Each row of this table is followed by its label. One hidden rule gives the labels. It looks at one to three of the table's principal directions, none of them among the few with the most spread.
tensor([-16,  16,  14, -52,  51,  -8,  18, -11,  -1, -72,  13,   4,   8, -33,
         -1,  -3, -38,  -6, -11, -34,  12,   0,  45,  24,  34,  -4, -23, -41,
        -41,  -5,  51,  34,  15, -18]) 2
tensor([-27,  16,  40, -54,  42, -21,  -2, -25,  -4, -28,  49, -17,   0, -53,
         29,  41, -56,  37, -12, -65,  22, -12,  78,  35,  63,  56, -68, -35,
        -33,   4,  38,   4,  22,  17]) 2
tensor([-32,  23,  28,  74,  73,  15,  14, -47,  15, -36,  26, -11,  35, -70,
         41,  38, -23,  12,   2, -32, -16, -19,  45, -25,  21,  10, -50, -30,
        -16,  16,  67, -18, -27, -33]) 1
tensor([ 30,  -1,  10,  50,  11,  14,  32, -20,  -8,  18, -57,  19,  21,  29,
         -9, -18, -13, -58,  49,  32, -36,   4, -40, -41, -42, -55,  18,   5,
         30,  -4, -52, -38, -58, -23]) 1
tensor([  0,   6,   3,   6,  -2,  24,  42, -27,  -2, -27, -49,  10,  23,   3,
         -5, -26, -21, -54,  23,  17,   7,  16, -10, -21,  -5, -38,  14, -17,
         13, -10,  -3,  18, -29,  -9]) 2
tensor([ -6,  -3,   4,  35,  29,   9,  35, -34,  13, -56, -18,  20,  42, -56,
          7,   6, -13, -44,  28,  -2,  12,  -5,   5, -29,  -4, -42,  -2,   2,
          5,  12,  21,  10,  -7, -29]) 2
tensor([-38,   3,   4,  37,  18,  14,  70, -48,  15, -95, -36,  45,  59, -55,
         11, -14, -16, -67,  44,   0,  48,  10,  22, -31,   9, -61,  13, -10,
         -3,  17,  60,  30, -23, -45]) 0
tensor([ -5,  14,  25,  82,  26,   3,  16, -30,  -4,  -8,  23,  19,  15, -35,
         28,  21, -24,   6,  52, -32,   9, -18,  20,   5, -13,   1, -41,  18,
         11,  15,   6, -44, -43, -23]) 0
tensor([-17,  17,  42,  37,   1,  -8,  40, -29, -12, -37,  -9,  -4,  36, -11,
         25,   3, -32, -25,  56, -16,  24,  -9,  33, -17,   7, -15, -18,  10,
         21,  30, -20, -36, -29,  -4]) 1
tensor([ 10,  -3,  16, -22,  61,  23, -22, -10,  13,  23,  -9, -37, -11, -33,
        -10,   8, -24,  11, -50, -11, -55,   7,   3, -14,  14,  20, -25, -53,
        -21, -28,  24,  15,  18,   1]) 1
tensor([-14, -13,  23, -48,  38, -23, -31,  16,   8,  20,  27, -41,  -5, -20,
          9,  36,  -8,  41, -45, -21, -25,  -6,  39,   1,  41,  40, -25, -19,
        -30,   3,  13, -12,  51,  17]) 0
tensor([  8,  39,   0, -70, -28,   0,  20, -12, -23, -73,   8,  15, -13,   8,
        -13, -32, -36, -16,  16, -28,  45,   4,  20,  44,  22,   9,  -8, -27,
         -9,  -2,   3,  50, -14,  17]) 1
tensor([ 25,  -1,  14,  28,  37,   2, -58,  28,  12,  32,  56, -14, -26, -40,
         -2,  38,   5,  60, -19, -41, -50, -10,  15,   4,  12,  58, -26,   5,
        -45,  20,  10, -39,  22,   6]) 2
tensor([-15, -19, -21,  63, -52,   2,  24, -19,   4,  39, -43,  28,  15,  33,
          5, -14,  43, -31,  29,  54,  23,   3, -50, -39, -48, -42,  37,  32,
         63,   3, -17, -14, -37, -15]) 0
tensor([-66,   2, -28, -20, -51, -17,  62, -50,   5, -56, -34,   9,  56,   7,
         35,   1,  24, -51,  -2,  48,  76,  -6,   9, -31,  20, -43,  24,  -3,
         48,   8,  30,  53,  -7,  -1]) 0
tensor([  7,  -7,  -7,  -4,   6,   2,   9, -25,   4,  -8, -13,   8,   8, -24,
         -3,   3,  -7, -21,   3,   6,   8,  -7, -15,  -7, -13, -18,  -7,  -3,
         23, -12,  -4,  19,   0,  -5]) 1
tensor([  8, -33,  33, -88,  47, -16, -34,  36,   6,  37,  -8, -24, -29,  -4,
        -35,  -2, -23,  21, -43, -19, -40,  23,  18,   5,  27,  22,  -1, -36,
        -46, -18,   2,  -4,  64,   9]) 0
tensor([  55,  -43,   12,   57,   26,   35,  -62,   74,    4,  127,  -46,  -44,
         -55,   69,  -51,  -36,   29,   28,  -28,   40, -117,   29,  -78,  -25,
         -71,   -3,   35,   17,    4,  -40,  -65,  -71,    5,   -5]) 0
tensor([   9,  -34,  -25,   53,  -35,  -23,   58,  -30,   -5,   20,  -73,   63,
          42,   46,   -3,  -17,   27,  -88,   74,   75,   22,   -8,  -72,  -44,
         -77, -108,   48,   55,   81,   -5,  -68,  -29,  -52,  -39]) 2
tensor([ -2, -14, -11, -78, -45, -14, -15,  34, -12,  53, -14, -31, -26,  69,
        -10, -13,  12,  15, -39,  27,   3,  15,  -9,  21,  14,  19,  20,   1,
          7, -24, -38,  13,  31,  42]) 0
tensor([-35,  12,  12, -59, -16,  31,  57,   7,  -5, -63, -67,  -4,  22,  35,
        -16, -63, -29, -56,  -3,  13,  29,  52,  30,  -8,  46, -30,  44, -47,
        -38,  -8,  35,  50,   0,   2]) 0
tensor([ 38,  24,  16,  47,  63, -15,   8, -23, -10, -39,  46,  39,  13, -42,
         16,  36, -42,  -3,  59, -47, -21, -34,  19,  23, -11,  -8, -51,  15,
        -19,  16, -16, -46, -43, -29]) 0
tensor([ 27, -13, -19, -54, -24, -22, -51,  54, -11,  67,  36, -29, -43,  47,
         -5,  17,  16,  54, -39,   1, -19,  -7,  -8,  48,   4,  44,  -6,  29,
         -8, -19, -52, -12,  40,  45]) 0
tensor([  9,  13, -24, -38, -12, -28,  20, -27, -11, -38,  12,  15,  19,   1,
         17,  21,  -8, -23,  10,   8,  26, -28,   0,  15,   5, -18, -13,   9,
         22,  -2, -26,  23, -10,   9]) 1
tensor([ 24,   2,  10,  40,   3,  15,  27,  10, -15,   6, -36,  28,  -1,  40,
        -17, -40, -18, -36,  55,   9, -11,  15, -25,   6, -39, -44,  17,  17,
          7, -10, -37, -32, -46, -24]) 0
tensor([ 23,  -4, -38, -19, -77,  13, -50,  62, -10,  69,   5, -18, -61,  78,
        -31, -39,  53,  43, -37,  29,  -5,  17, -51,  31, -30,  32,  41,  24,
         12, -19, -33,  14,  15,  36]) 1
tensor([ 17,  12,  19,  -1,  37,   3,  13, -24,  -6,  -4, -11,  -6,  11,  -8,
          5,   9, -36, -20,  13,  -8, -27,  -7,   7,  -8,   3,  -9, -24, -20,
          0,  -8, -18, -15, -24,  -5]) 1
tensor([-19, -20,  -5, -31, -14, -10,  -2,   4,   1,  29, -33, -20,  -7,  30,
        -14, -22,  22,  -6, -30,  36,   4,   7, -23, -16, -17, -18,  22, -13,
         33, -20,   0,  19,  19,  -1]) 2
tensor([-47, -26,  25,  30,  53, -19,  44, -65,  23, -37,  -4,  42,  51, -92,
         30,  43, -26, -29,  32, -22,  39, -10,  38, -29,  16, -29, -33,  -7,
          4,  13,  60,  -5,   3, -42]) 2
tensor([-15,   8,   0,  83,  -6,   5,  36, -56,  12, -52,  12,  40,  46, -70,
         34,  30,  -2, -27,  57, -14,  43, -20,  11, -26,  -5, -18, -17,  27,
         24,  36,  22,  -7, -35, -21]) 2
tensor([-33,  13,   4, -46, -58, -21,  47, -26, -23,  -4, -23, -23,  31,  52,
         39,   6, -18, -27,  12,  26,  52,  -4,  25,   6,  33,  -4,  -6,   8,
         44,  -3, -44,   7, -14,  42]) 1
tensor([   5,   -9,  -14, -112,  -26,  -13,   15,   29,  -13,  -40,  -38,    8,
         -16,   45,  -45,  -57,   -6,  -35,  -16,   19,   29,   26,  -11,   26,
           4,  -34,   42,  -20,  -10,  -25,   -9,   60,   36,    7]) 2
tensor([-10,  -2, -13,  55,   2,  11,  44, -58,  13, -26, -35,  28,  50, -34,
         21,  14,   3, -57,  31,  29,  13, -10, -19, -49, -16, -49,   5,   5,
         38,   6,   6,   8, -38, -24]) 2
tensor([ -1,  14,  -2, -43,   1,   0, -32,  33, -16,  46,  23, -43, -43,  54,
          0,  -9,  -5,  52, -47,  -5, -20,   2,   8,  49,  10,  43, -19, -18,
        -12, -33,  -5,   4,  10,  25]) 0
tensor([-26, -12, -34, -10, -74, -18, -14,  31,   0,   9,   9,  -7, -11,  38,
         -2, -15,  61,  22, -20,  32,  45,  -1, -18,   7, -11,   3,  40,  37,
         28,  12,   0,  21,  31,  17]) 1
tensor([ 10,  -5, -16,  13,   3,   6, -22,  20,   4,  26,   7,  13, -25,  16,
        -17, -11,  22,  18, -13,   6, -19,   5, -24,   7, -21,   3,  14,  -2,
        -11,  -9,  13,  -2,  -4, -14]) 0
tensor([-43,  18,  11, -44, -31, -27,  61, -28, -11, -88,  -3,   3,  56,  -5,
         38,  13, -25, -40,  30,  -6,  70,  -5,  61,   0,  58, -16,  -3,   6,
         -1,  32,   0,  18,   4,  19]) 2
tensor([ 18, -11, -19, -58, -52, -16, -59,  66,  -8,  65,  33, -27, -52,  56,
        -16,   1,  35,  61, -45,   4, -12,   6, -10,  35,  12,  58,  19,  22,
        -17,  -3, -36,  -6,  45,  50]) 1
tensor([ -8,  -6,  23,   2,  68,  36,  67, -38,  18, -97, -77,  32,  53, -60,
        -25, -39, -46, -97,  29,   1,  -5,  32,   9, -51,   8, -81,  23, -50,
        -31,  -4,  52,  39, -11, -55]) 1
tensor([-30,  -6, -32, 102, -24, -19, -31,   5,  15,  34,  70,  25,  -3, -18,
         39,  48,  68,  65,   3,  -1,  24, -32,  -5,   6, -22,  29, -10,  58,
         16,  31,  38, -36,  -8, -18]) 0
tensor([  3, -18, -42,  35, -60, -22,  -6,  11,   0,  26,   4,  26,   2,  33,
          4,   5,  59,  -2,  17,  42,  26, -16, -46,  -7, -43, -24,  34,  59,
         47,  12, -34, -11,  -5,  -1]) 0
tensor([-16,  34,  28, -13,  43,  -6,  38, -35, -13, -53,  17, -14,  33, -20,
         41,  27, -61, -11,  18, -35,   9, -15,  63,  19,  47,   7, -52, -23,
        -20,   3,   7,  -7, -24,   4]) 1
tensor([ -26,   45,   16,   10,    6,  -30,   64,  -66,  -11, -127,   55,   53,
          62,  -76,   58,   47,  -54,  -29,   79,  -63,   86,  -35,   84,   27,
          54,   -3,  -53,   15,  -16,   54,   28,    5,  -34,   -8]) 0
tensor([  7, -12,  -5,  16,  33, -10,  21, -21,  12, -32,  -7,  49,  27, -35,
         -2,  16,  -5, -35,  30,  -1,  -3,  -4,  -3, -19,  -6, -37,   6,   4,
        -15,  11,  14,  -7, -11, -35]) 0
tensor([  0,   6,  25, -32,  75,  18,  13, -25,   5, -34, -16,  -8,   3, -46,
        -12,  -9, -52, -17, -15, -27, -21,   9,  23,   4,  14,  -9, -31, -58,
        -26, -28,  41,  29,   6, -21]) 2
tensor([ 14, -10, -14, -94, -11,   5, -22,  20,  -8,  54, -36, -45, -36,  59,
        -30, -31,   1,   3, -66,  36, -28,  17, -32,  11,  -4,   6,  15, -38,
         16, -54, -27,  42,  28,  31]) 0
tensor([-73,  16,  12, -96, -38, -29,  39, -25, -10, -62,  19, -31,  28,  -9,
         47,  19, -30,   7, -22, -22,  94,  -2,  85,  36,  85,  33, -31, -17,
          0,   5,  33,  52,  40,  46]) 0
tensor([-47,  21, -20, -37, -86, -25,  51,  -7, -24, -33, -17, -11,  32,  77,
         38, -12,  14, -27,  13,  40,  74,  -4,  20,  12,  27, -18,  23,  23,
         40,   9, -28,  21, -15,  33]) 0
tensor([ -6,  21,   8,  34,  22,  -6,  28, -31,   0, -73,  28,  34,  29, -52,
         21,  18, -24, -14,  46, -35,  31, -19,  33,  10,   9, -12, -27,  10,
        -11,  25,  24,  -3, -22, -22]) 1
tensor([  38,    2,  -57,   29, -105,   16,  -38,   69,  -17,   72,   -6,  -17,
         -44,  112,  -22,  -43,   74,   23,  -11,   59,  -11,    6,  -78,   18,
         -56,    4,   62,   63,   40,   -8,  -77,   -8,  -13,   36]) 2
tensor([  8, -27,  14,  31,  37,  -9, -40,  31,  15,  40,  43,  18, -18, -37,
         -3,  35,   7,  48,   1, -37, -26,   1,  16,  10,   6,  34, -14,  22,
        -48,  15,  19, -48,  27, -12]) 2
tensor([ 30,  10,  22,  15,  34,  17,  -8, -12,  -2,  -2,  -1,  11, -16, -25,
        -20, -10, -30,  -3,  19, -26, -27,   2,  -8,   0, -16,   4, -18, -22,
         -9,  -4,  -1, -11, -21, -14]) 1
tensor([-35,  15,  18,   6,  47,  -6,  63, -71,   5, -89,   3,  22,  61, -79,
         42,  33, -53, -43,  34, -30,  47, -18,  56,  -3,  37, -26, -48, -19,
         -1,   7,  45,  23, -16, -22]) 0
tensor([-39,   5,  48,  52,  73,   8,  35, -44,  17, -50,   1,   4,  48, -79,
         31,  29, -41, -15,  25, -38,  -1,  -1,  61, -34,  36,  -6, -36, -27,
        -30,  25,  62, -24, -11, -36]) 0
tensor([   3,  -33,  -21, -103,    1,   -9,   18,   11,    1,  -13,  -68,   13,
          -7,   32,  -51,  -53,    2,  -55,  -30,   44,    9,   28,  -38,   -3,
         -17,  -61,   48,  -31,    7,  -45,    0,   65,   38,  -14]) 2
tensor([ 37, -11,  11,  58,  42,  21, -32,   2,  15,  32,  12,  23, -22, -45,
        -22,   9,  -1,  15,  13, -25, -48,   2, -24, -14, -30,  11, -10,  -1,
        -19,   4,   8, -32, -11, -25]) 2
tensor([-10,   8,   2, -67,  19,  -3,  -6,  17,   0, -27,  22, -20,  -4,  -5,
          5,   9, -21,  19, -37, -24,   0,   8,  44,  30,  54,  29, -13, -25,
        -52,  -7,  26,  26,  35,  20]) 1
tensor([ 23, -30,  -3, -47, -19,   6, -16,  35,   3,  51, -49, -14, -17,  41,
        -38, -27,  14, -17, -24,  35, -32,  29, -36, -22,  -9, -12,  45,  -4,
         -3, -17, -39,   2,  29,  18]) 1
tensor([-56,  34,  56,  11,  28,  -3,  20, -21, -17,  -5,  30, -58,  13,   0,
         57,  22, -53,  40,  -1, -44,  19, -10,  85,  28,  53,  49, -70, -24,
         -5,   1,  24, -29, -15,  19]) 0
tensor([-51,  21,  38, -36,  17, -34,  56, -66,  -6, -74,   8,  -6,  58, -44,
         53,  42, -52, -27,  24, -27,  54, -22,  77, -10,  62,   0, -48, -24,
          8,  26,  20,   5,  -6,   7]) 1
tensor([ -1,   6,  22,  39,  42,   0,  52, -55,   5, -77, -18,  67,  37, -64,
         -3,  -4, -38, -58,  71, -24,  25,  -2,  11, -20, -13, -52, -11, -13,
         -2,  20,  32,  -3, -42, -54]) 0
tensor([  2,  -6, -20,  -2, -16,  11,  11,   1,   8, -22, -24,  21,   5,   0,
        -17, -21,  16, -27,   1,  19,  10,  12, -22, -13, -10, -26,  32,  -1,
          0,   0,  12,  27,   1, -11]) 1
tensor([ -7, -43,  20, -70,  14,   8,   0,  21,   6,  63, -75, -33, -11,  38,
        -34, -34, -10, -24, -43,  36, -33,  41, -18, -26,   3, -20,  31, -36,
         -1, -42, -15,  10,  39,   9]) 2
tensor([  2, -33,   6,  64,  21, -20, -48,  25,  25,  26,  52,  18,  -5, -60,
          1,  44,  41,  49,   5, -25, -15, -15,   2, -18, -13,  24,  -2,  44,
        -20,  41,  22, -50,  38, -20]) 0
tensor([-19,   9,  18,   6, -15,   8,  22, -20,  -3, -17, -22, -33,  27,  -2,
         17,  -2, -10, -19,   4,  10,  12,   0,  15, -27,  15,  -5,  -2,  -6,
         24,  10, -10,   3,  -4,  16]) 2
tensor([ -40,   41,   64,  -11,   64,   18,   18,  -31,    6, -111,   63,  -27,
          26, -120,   40,   35,  -85,   31,    8, -111,   37,   -1,  127,   33,
          99,   67,  -82,  -42,  -77,   33,   85,   17,   26,   13]) 2
tensor([-25, -26, -12, -17, -76,  15, -29,  67,  11,  14,  -9, -12, -31,  27,
        -34, -47,  57,  30, -30,  12,  33,  42,  -9,   0,   7,  23,  66,  20,
        -19,  18,  27,  26,  59,  21]) 1
tensor([ 38,  -7,  25, -72,  24,  27, -70,  59,   2,  54,  -9, -62, -67,  18,
        -61, -39,  -7,  44, -72, -15, -74,  32, -15,   4,   5,  51,  12, -53,
        -40, -25,  -6,  15,  53,  27]) 2
tensor([ 18, -38,   4,  19,  14,  23, -39,  35,  22,  61, -29,  -6, -26,  -5,
        -42, -20,  30,  10, -27,  16, -52,  28, -39, -37, -25,   0,  37,  -6,
        -15,  -6,   8, -13,  30, -12]) 2
tensor([  -4,   29,   32,  -87,   98,   38,   11,    5,    6, -101,   -9,  -30,
           0,  -54,  -28,  -33,  -72,  -14,  -48,  -54,  -33,   32,   63,   17,
          68,   10,  -19, -100, -100,  -21,   86,   67,   34,  -15]) 1
tensor([-35, -11,  19, -39,   4,  17, -10,  25,   9,  16, -18, -51,  -8,   8,
         -6, -17,   0,  20, -53,   1,  -7,  30,  27,  -8,  38,  26,  11, -31,
        -26, -11,  34,  20,  45,  18]) 1
Which label does each new row get?
tensor([ 13, -11,   6,  30, -20,   5,   5,   0,   4,   0, -23,  23,   5,  -4,
        -18, -15,  12, -24,  33,  10,   0,   9, -25, -31, -24, -21,  28,  15,
         13,  20, -18, -17, -11, -10]) -> 2
tensor([ 35,   7, -16,  -1, -10,   1, -22,  37, -13,  46,  -6, -31, -14,  68,
         -6,  -5,  19,   7, -17,  32, -53,  -5, -31,   0, -17,  -1,  18,  16,
          4, -11, -62, -26, -10,  19]) -> 2
tensor([  4,   7,  -3, -55,  -8, -15,  23,  -6, -17, -20, -24,  -6,   6,  35,
         -5, -19, -17, -30,   2,  17,  12,  -2,  -3,  11,  -1, -26,   4, -11,
         18, -18, -30,  20,  -4,   7]) -> 0
tensor([-10, -14, -13,  15, -33, -14,  21, -18,   0,  18, -32,  -3,  28,  23,
         13,   6,  25, -32,  10,  47,  12, -10, -27, -35, -21, -36,  21,  24,
         54,   2, -36,  -7, -10,   3]) -> 1
tensor([-44,  11,  41, -50,  16,  15,  63, -38, -16, -20, -71, -35,  23,  29,
          7, -43, -61, -50,   0,  11,  22,  26,  30,  -6,  22, -31, -13, -59,
         23, -37,   9,  29, -19,   1]) -> 0
tensor([ 22, -12, -45,  -9, -38,  24, -18,  11,  11,  13, -29,  12, -24,  13,
        -39, -36,  44, -15, -29,  39,  -4,  14, -65, -15, -38, -18,  47,  -3,
         22, -19,   4,  51,   9,  -1]) -> 2
tensor([ -9,  -7,  32,  48,  54, -19, -48,  11,  10,  63,  71, -31,  -9, -37,
         39,  74,  -4,  80, -16, -44, -43, -26,  44,   8,  25,  67, -60,  15,
        -29,  17,  10, -74,  17,   6]) -> 2
tensor([ 17,  20,  30, -25,  66,  31, -34,  21,   7,  -6,  33, -45, -19, -40,
         -1,  16, -44,  41, -43, -55, -57,  11,  49,  17,  55,  61, -39, -45,
        -77,  -5,  31,   0,  26,  19]) -> 2
tensor([ -55,   15,   31,    2,   20,  -29,   91,  -79,   -3, -111,  -18,   26,
          84,  -54,   49,   23,  -50,  -70,   63,  -14,   73,  -18,   63,  -22,
          37,  -53,  -29,   -8,   21,   29,   25,    8,  -25,  -24]) -> 0
tensor([  3,   0, -11,  24, -18,  20,   3, -12,   2,  32, -25,  -1,  -4,  18,
         -2, -11,  13, -10,  -4,  25,  -9,   7, -30, -18, -20,  -6,  12,  -4,
         26, -13,  -7,   4, -24,   1]) -> 1
tensor([ 24, -31, -19,  80, -15,  10, -35,  17,  19,  56,   1,  42, -24, -12,
        -27,  -3,  52,  14,  16,  14, -20,   5, -60, -26, -60,  -7,  31,  35,
         13,  12,   2, -31,  -8, -29]) -> 1
tensor([  0,  10, -55,  86, -96,  -3,  -8,   4,  -4,   9,  36,  46, -10,  24,
         16,   1,  70,  20,  38,  22,  57, -22, -45,  16, -49,   2,  25,  74,
         51,  28, -13,  -6, -38,   1]) -> 1
tensor([-11,  16, -18, -51, -61, -25,   8,  21, -22,   2,   5, -18,   1,  77,
         16,  -3,  15,   4,  -9,  25,  24,  -4,   9,  22,  23,   9,  18,  16,
         10,   5, -41,   3,  -1,  38]) -> 1
tensor([-54,  39,  32,   1,   9,  -1,  18, -22,  -3, -70,  50, -28,  24, -47,
         49,  27, -34,  33,   0, -56,  48, -10,  90,  23,  71,  50, -50, -19,
        -30,  31,  59,  10,   7,  16]) -> 1
tensor([ -1,  -4,   0,  68,  19,   8,  29, -28,  17, -58,  -3,  50,  41, -64,
          6,  13,   2, -39,  51, -10,  14,  -5,   3, -34,  -9, -37,   8,  19,
         -8,  35,  27, -11, -19, -38]) -> 2
tensor([ 10,  27, -26, -44, -12,   1, -31,  21,  -8, -14,  57,  -6, -34,   6,
          4,  10,   1,  49, -36, -29,   7,  -8,  19,  58,  29,  54, -20,  -8,
        -36,  -8,  20,  32,  13,  26]) -> 1
tensor([ 17,  14,  22, -68,  47,  19,   5,  -7,  -3, -26, -21, -23,  -6, -12,
        -20, -17, -50, -18, -26, -19, -32,  16,  18,   5,  29,   5, -15, -60,
        -34, -25,  10,  31,  10,   6]) -> 2
tensor([ 61, -18,  -4, -70,  14,   4, -31,  53, -14,  55, -50,  -7, -54,  76,
        -74, -62,  -1, -16, -24,  31, -67,  26, -64,   8, -47, -28,  42, -25,
         -7, -45, -56,   4,  11,  -4]) -> 2
tensor([  5,  28,  33, -25,  59, -16,   8, -18, -18,  -1,  43, -35,  14, -11,
         49,  55, -70,  23,   3, -46, -23, -26,  66,  41,  51,  38, -79, -11,
        -28, -11, -27, -36, -11,  25]) -> 0
tensor([-26, -45, -48,  22, -54, -25,  21, -26,  12,  35, -40,  45,  17,  19,
         -1,  -2,  62, -35,   8,  70,  49,  -7, -64, -30, -56, -60,  42,  38,
         79, -13,  -4,  20,  -3, -24]) -> 2
tensor([ -12,   -8,    1, -110,  -11,   -3,   -1,   18,   -7,    4,  -28,  -21,
         -23,   35,  -26,  -32,  -14,   -3,  -48,    9,   10,   27,    7,   20,
          29,    8,   16,  -43,  -16,  -33,   10,   50,   38,   23]) -> 2
tensor([  4,   5,  -7,  55, -15,  11, -17,  15,   6, -18,  35,  23, -13, -30,
         -5,  -5,  20,  26,  21, -25,  19,  -2,  -1,  13, -15,  15,   2,  28,
        -11,  24,  24,  -6,  -1, -12]) -> 1
tensor([-34, -18, -21, -49, -59, -29,   1,   9,  -3,  16,  -8,  -1,  -9,  39,
         -2, -12,  35,   8, -23,  31,  51,   3, -11,   9,  -3,  -3,  25,  10,
         34,  -6,   2,  29,  27,  15]) -> 2
tensor([ -5,  19, -32, -19, -32, -21,  15,  -8, -15,  -3,  19,  -1,  15,  43,
         35,  25,   8,  -1,  -2,  21,  20, -22,   6,  24,  15,   2,  -8,  20,
         16,  -5, -30,   5, -19,  23]) -> 0
tensor([ 13,  -6,  -3,  27,  21,   9, -20,  25,   7,  12,   1,   1, -13,   4,
        -20, -13,  17,  11,  -8,   4, -32,   5, -19,  -7, -21,  -7,  16,   1,
        -15,   0,  10, -12,   4, -20]) -> 0
tensor([-25,  31,  31, -60,  18,  -1,  21,  -8,  -8, -76,   3, -21,  12, -11,
          3, -14, -39,  -8,  -9, -31,  16,  10,  58,   6,  56,  14, -11, -50,
        -39,  14,  37,  28,  10,   7]) -> 1
tensor([-23,  21,   9,  14,  16,   1,  29, -38,   7, -66,   8,   8,  37, -44,
         24,  17, -15, -20,  14, -16,  21, -10,  34, -19,  28,  -6, -14, -17,
         -8,  24,  37,  14, -13, -11]) -> 2
tensor([  0,  33,  31,   0,  35,  18, -20,  -4,   7, -64,  58,  -9,  -9, -78,
          4,  16, -35,  39,  -3, -77,   3,  -2,  60,  20,  47,  60, -42, -30,
        -59,  30,  57,  11,  15,   6]) -> 2
tensor([ 51, -15, -19, -77, -34,  -8, -30,  41, -22,  81, -34, -18, -50,  95,
        -43, -36,   9,  -2, -27,  43, -39,  12, -60,  21, -35,  -6,  29,   0,
         24, -46, -85,   3,   7,  31]) -> 0
tensor([  8, -12,  -5,  82, -24,  -8, -39,  16,   9,  60,  30,   0, -10,   1,
         10,  29,  51,  41,   9,   9, -21, -17, -25, -25, -30,  24,   7,  46,
         20,  32, -20, -56,  -7,   1]) -> 2
tensor([  7,  -7, -13,  -1, -22, -32, -25,   6,  -9,  46,  28,  -6, -18,  26,
         10,  21,  23,  31,  -5,  10,   5, -27, -19,  18, -24,  13, -14,  31,
         38,  -5, -37, -21,   3,  12]) -> 0
tensor([-17,   7, -18, -16, -78, -15, -21,  16, -19,  86,  27, -42, -21,  76,
         41,  27,  24,  53, -27,  21,  20, -10,   5,  33,  19,  59, -14,  33,
         35, -10, -51, -20,  -3,  66]) -> 1
tensor([ 35,  19,  12, -60,  24,  15, -29,  38, -12,   3,   9, -25, -39,  26,
        -30, -23, -29,  22, -28, -24, -46,  16,   9,  32,  20,  32,  -4, -36,
        -51, -17, -10,   8,  12,  18]) -> 1
tensor([ 32, -16,   0, -14, -18,  10, -44,  38,  -3,  67, -11, -12, -50,  35,
        -41, -28,  19,  25, -22,  11, -34,  16, -43,   3, -32,  18,  21,  -1,
          7, -17, -29,  -8,  14,  12]) -> 1
tensor([-15,  19,  24,  36,  25,   9,  25, -32,  -2, -44,  12,  15,  15, -43,
         16,   2, -33,  -5,  34, -36,  24,  -5,  31,   9,   6,  -1, -33, -10,
         -4,  10,  32,  -4, -25, -20]) -> 0
